Each row has a hidden score. How much does it go up from the first row of each pair to the second? 20 means little or no change, 40 a big rise and 0 a big fall. The score is a weighted sum of the row's numbers plus the product of two more (or one squared), each taken from its middle value.
[ 0.23  0.65  0.75  0.25  0.70  0.42  0.50  0.76 -0.25 -0.76]
[-0.68 -0.22 -0.51 -0.50 -0.24 -0.63 -0.75 -0.25  0.50  0.25] ~ 21
[ 1.60 -0.43  0.25  1.26 -0.24  1.69  1.50 -0.25 -1.51  0.25]
[-0.68 -0.22 -0.76 -0.75 -0.24 -0.84 -1.00 -0.50  1.01  0.50] ~ 22
[ 0.91  0.22  0.50  0.75  0.23  0.84  1.00  0.26 -0.75 -0.25]
[-0.90  0.00  0.25 -0.75 -0.48 -1.69 -1.00  0.00  0.50  0.00] ~ 16
[ 0.46  0.22  0.50  0.50  0.23  0.42  0.25  0.26 -0.50 -0.25]
[-0.45  0.22  0.00 -0.25  0.47  0.00 -0.25  0.51  0.50 -0.25] ~ 20
[ 0.23  0.43  0.25  0.25  0.47  0.21  0.00  0.26  0.00 -0.25]
[-0.68  0.22  0.00 -0.75  0.23 -0.84 -0.50  0.00  1.01  0.25] ~ 26
[-0.68 -0.87 -1.01 -0.75 -0.95 -0.84 -1.00 -0.75  0.76  1.00]
[ 0.69 -0.87 -0.25  0.50 -0.71  0.84  0.75 -0.75 -0.50  0.75] ~ 16
[-1.13  0.00 -0.76 -1.01  0.00 -1.06 -1.00  0.00  1.01  0.00]
[-0.68  0.22  0.00 -0.75  0.00 -0.63 -1.00  0.00  0.76  0.25] ~ 20
[-0.45  0.87  0.25 -0.25  0.70 -0.63 -0.75  0.76  0.76 -0.76]
[-1.59 -0.22 -0.76 -1.26 -0.48 -1.48 -1.49 -0.25  1.51  0.50] ~ 21
[-0.22  0.87  0.50  0.00  0.70  0.00  0.00  0.76  0.00 -0.76]
[-0.68 -0.87 -1.01 -0.75 -0.95 -0.84 -1.00 -0.75  0.76  0.75] ~ 21
[ 1.37  0.00  0.50  1.01  0.23  1.26  1.25  0.26 -1.26 -0.25]
[-1.59 -0.43 -0.76 -1.01 -0.71 -1.27 -1.49 -0.25  1.51  0.25] ~ 17
[-0.45 -0.87 -0.76 -0.50 -0.95 -0.63 -0.75 -0.75  0.50  0.75]
[ 0.00  0.87  0.50  0.50  0.70  0.63  0.50  0.76  0.25 -0.50] ~ 21
[-1.13 -0.22 -0.51 -1.01 -0.24 -1.06 -1.25 -0.25  1.01  0.25]
[-1.13 -0.43 -0.76 -0.75 -0.48 -0.84 -1.00 -0.50  1.01  0.25] ~ 19
[-0.68 -0.65 -0.76 -0.25 -0.71 -0.42 -0.50 -0.75  0.50  0.75]
[ 0.00  0.43  0.75  0.25  0.94  0.21  0.25  1.26 -0.50 -1.01] ~ 26
[-1.13  0.22 -0.25 -1.01 -0.24 -1.27 -1.25  0.00  0.76 -0.25]
[-1.36  0.00 -0.51 -1.01  0.00 -1.27 -1.25 -0.25  1.51  0.25] ~ 27
[ 2.28  2.38  2.76  2.26  2.83  2.53  2.75  2.77 -2.51 -2.52]
[-0.68 -0.43 -0.76 -0.50 -0.24 -0.63 -0.75 -0.25  0.50  0.25] ~ 3
[ 0.23 -1.51 -1.26 -0.25 -1.18  0.00  0.25 -1.50  0.25  1.51]
[-0.68  0.22 -0.25 -0.75  0.23 -0.84 -0.75  0.51  1.01 -0.50] ~ 25
[-0.22  0.65  0.25  0.00  0.47  0.00 -0.25  0.51  0.00 -0.50]
[-0.22  0.87  0.75  0.00  0.94  0.00  0.00  0.76  0.00 -0.76] ~ 16
[ 0.46  0.43  0.25  0.50  0.23  0.42  0.50  0.26 -0.50 -0.25]
[-0.45  0.22 -0.25 -0.50  0.23 -0.42 -0.50  0.00  0.50 -0.25] ~ 22
[ 0.23 -1.30 -1.01  0.00 -1.18  0.00  0.00 -1.25  0.00  1.26]
[ 0.69 -0.43  0.00  0.50 -0.24  0.63  0.50 -0.50 -0.75  0.25] ~ 19
[ 0.91  1.73  1.76  1.51  2.35  0.84  1.75  1.51 -1.26 -1.76]
[ 0.23  0.22  0.25  0.00  0.23  0.21  0.25  0.26 -0.25 -0.50] ~ 31
[ 0.91 -0.87 -0.25  0.50 -0.71  0.84  0.75 -0.75 -0.50  0.75]
[-1.36  0.00 -0.51 -1.26 -0.48 -1.06 -1.25 -0.25  1.01  0.50] ~ 26
[-0.45 -1.08 -1.26 -0.50 -1.18 -0.42 -0.50 -1.25  0.50  1.00]
[ 1.82  2.16  2.26  2.01  2.35  2.32  2.25  2.27 -2.01 -2.01] ~ 28
[-0.68 -0.43 -0.51 -0.75 -0.48 -0.84 -0.75 -0.25  0.76  0.25]
[-1.13  0.00 -0.51 -1.26  0.00 -1.27 -1.25  0.00  1.26  0.00] ~ 26
[-0.22  0.43 -0.25 -0.25  0.00 -0.63 -0.25  0.00  0.76 -0.25]
[-1.13 -0.22 -0.25 -1.01 -0.24 -1.27 -1.25  0.26  1.01  0.00] ~ 13
[-1.13 -0.87 -1.01 -1.01 -0.95 -1.27 -1.25 -0.50  0.76  1.00]
[ 0.00 -0.65 -0.51  0.00 -1.18 -0.21  0.00 -0.75  0.00  0.75] ~ 23
[ 0.69 -0.87 -0.51  0.25 -0.48  0.63  0.50  0.00 -0.50  0.00]
[-0.45 -0.87 -1.51 -1.01 -0.48 -0.21 -1.00 -0.75  0.50  1.26] ~ 9
[-0.68 -0.22 -0.25 -0.50 -0.24 -0.63 -0.50 -0.25  0.50  0.00]
[-0.22  0.87  0.75  0.00  0.94 -0.21  0.00  1.01  0.25 -1.01] ~ 20
[-0.45  0.22  0.50  0.00  0.23 -0.42 -0.25  0.26  0.25  0.00]
[ 2.05  2.60  2.76  2.01  2.83  2.32  2.25  2.77 -2.26 -2.52] ~ 37
[ 0.23 -1.30 -0.76  0.00 -1.18  0.21  0.25 -1.25  0.00  1.00]
[ 0.46 -1.51 -0.76  0.50 -1.18  0.84  0.50 -1.00  0.00  1.51] ~ 20
[-0.90 -0.43 -0.76 -0.75 -0.71 -1.06 -1.00 -0.50  1.01  0.50]
[-1.36  0.00 -0.51 -0.75 -0.48 -1.27 -1.25 -0.25  1.01  0.25] ~ 20
[ 0.00  1.51  1.25  0.50  1.65  0.42  0.50  1.51 -0.50 -1.51]
[ 1.14  2.16  2.01  1.26  2.35  1.26  1.50  2.02 -1.51 -2.27] ~ 23
[ 0.23  0.22  0.00  0.50  0.23  0.84  0.25  0.26 -0.75  0.25]
[-0.68  0.00 -0.25 -0.75  0.00 -0.63 -0.75  0.00  0.50  0.00] ~ 19
[ 0.69  0.87  0.75  0.50  0.94  0.63  0.50  0.76 -0.50 -1.01]
[-0.45 -1.51 -1.26 -0.50 -1.42 -0.42 -0.75 -1.50  0.50  1.51] ~ 18
[-0.68 -0.65 -0.76 -0.50 -0.48 -0.42 -0.25 -0.50  0.50  0.25]
[ 0.46  0.00  0.00  0.00  0.00 -0.42 -1.25  0.51  0.25 -0.50] ~ 29
[-0.90 -0.43 -1.01 -0.75 -0.95 -1.06 -1.00 -0.50  0.76  0.25]
[ 0.00  1.51  1.25  0.50  1.41  0.21  0.25  1.51 -0.75 -1.26] ~ 14
[-1.13 -0.43 -0.25 -0.75 -0.48 -1.27 -1.25 -0.25  0.76  0.00]
[-0.22  1.08  0.50  0.00  0.70 -0.21 -0.50  1.01  0.50 -1.26] ~ 28
[-0.90  0.65  0.25 -0.50  0.70 -0.63 -1.00  0.76  0.76 -0.50]
[ 0.69 -0.87 -0.51  0.00 -0.71  0.42  0.50 -0.75 -0.25  0.50] ~ 20
[ 0.46 -0.87 -0.76  0.00 -0.71  0.00  0.00 -0.75 -0.25  0.25]
[ 1.60  1.30  2.01  1.26  1.65  1.48  1.50  1.76 -2.01 -1.26] ~ 24
[-0.45  1.30  0.75  0.00  1.18 -0.21  0.00  1.26  0.00 -1.01]
[-0.68  0.00 -0.25 -0.75  0.00 -0.42 -0.75  0.00  0.50  0.25] ~ 21
[ 0.23  1.51  1.25  0.50  1.65  0.42  0.25  1.51 -0.50 -1.51]
[ 0.00  0.87  0.75  0.50  1.18  0.21  0.25  1.51 -0.50 -1.51] ~ 31
[-0.22 -0.87 -0.51 -1.26 -1.65 -0.84 -0.75 -0.50  0.50  0.75]
[-0.68 -0.65 -1.01 -0.75 -0.71 -0.84 -0.75 -0.75  0.76  0.75] ~ 13
[-0.22  0.43 -0.25 -0.50  0.23 -0.21 -0.75  0.51  0.00  0.00]
[ 0.91  0.43  0.75  1.26  0.23  1.26  1.25  0.00 -1.26 -0.76] ~ 17
[ 0.46  1.51  1.00 -0.50  0.70  0.00  0.00  1.26  0.00 -1.26]
[-1.59 -0.22 -0.76 -1.51 -0.71 -1.69 -1.49 -0.75  1.26  0.25] ~ 19
[ 0.00  0.87  1.00  0.25  1.18  0.63  0.25  1.26 -0.50 -1.01]
[ 1.82 -1.30 -0.25  1.26 -0.95  1.48  1.50 -1.00 -1.26  1.00] ~ 24
[-1.59  0.00  0.00 -0.75 -0.24 -0.84 -1.25  0.51  1.01 -0.25]
[ 0.69  0.87  0.50  1.01  0.70  1.05  0.75  0.51  0.00 -0.76] ~ 22
[-0.22  0.65  0.25  0.00  0.70 -0.21 -0.25  0.51  0.25 -0.50]
[-0.45 -1.51 -1.26 -0.75 -1.42 -0.63 -0.75 -1.50  0.76  1.51] ~ 20
[ 0.46 -1.08 -0.76  0.25 -0.71  0.21  0.25 -1.00 -0.25  0.75]
[-1.59 -0.43 -0.76 -1.26 -0.48 -1.48 -1.49 -0.25  1.26  0.50] ~ 24
[ 0.69  0.65  0.50  0.50  0.23  0.42  0.50  0.51 -0.75 -0.25]
[ 0.69 -1.30 -1.01  0.50 -1.18  0.63  0.75 -1.25 -0.75  1.26] ~ 16
[ 0.46  0.65  0.75  0.75  1.18  0.63  1.25  1.51 -0.75 -0.76]
[-0.45 -1.08 -0.51 -0.25 -0.95 -0.42 -0.50 -1.00  0.50  1.00] ~ 8
[ 0.46 -1.30 -0.76  0.25 -1.18  0.42  0.50 -1.25 -0.25  1.00]
[0.00 0.00 0.00 0.00 0.00 0.00 0.00 0.00 0.00 0.25] ~ 20
[ 2.73 -1.95 -0.51  2.01 -1.65  2.53  2.50 -1.76 -2.01  1.76]
[ 0.00 -0.43 -0.51 -0.50 -0.71  0.21 -0.50 -1.00  0.76  0.75] ~ 22
[-1.13 -0.22 -0.51 -1.01 -0.24 -1.27 -1.00  0.00  1.26  0.00]
[-0.68  0.00  0.00 -0.75  0.00 -0.63 -0.75  0.00  0.50  0.25] ~ 17
[ 0.00 -0.22 -0.51  0.00 -0.24  0.00  0.25 -0.25 -0.50  0.25]
[ 0.23 -1.30 -0.76  0.00 -1.18  0.00  0.00 -1.25  0.00  1.26] ~ 15
[-0.90 -0.22  0.00 -0.75  0.00 -1.06 -1.00 -0.25  1.01  0.25]
[ 1.60  0.00  0.75  1.26  0.70  1.90  1.75  0.26 -1.26 -0.25] ~ 15
[ 1.82  0.22  1.00  1.26  0.47  1.69  1.50  0.26 -1.51 -0.50]
[ 0.46  1.08  1.51  0.50  1.18  0.63  0.75  1.01 -1.00 -1.26] ~ 14
[-1.13 -0.43 -0.76 -1.01 -0.71 -1.06 -1.25 -0.50  1.26  0.50]
[ 0.91 -0.22  0.25  0.75 -0.24  1.05  1.00  0.00 -0.75  0.25] ~ 19
[ 0.69  0.00  0.00  0.50 -0.24  0.42  0.25 -0.25 -0.25  0.25]
[-0.45 -0.43  0.00  0.25 -1.18 -0.21 -0.50 -1.00 -0.50  0.75] ~ 15
[-0.90 -0.22 -0.51 -0.75 -0.24 -1.06 -1.00 -0.25  0.76  0.25]
[ 2.28  1.51  2.26  2.26  1.88  2.53  2.75  1.76 -2.51 -1.76] ~ 34
[-0.68  0.65  0.25 -0.50  0.23 -0.42 -0.75  0.26  0.50  0.00]
[ 0.91 -1.51 -0.76  0.50 -1.18  0.63  0.50 -1.25 -0.50  1.51] ~ 13
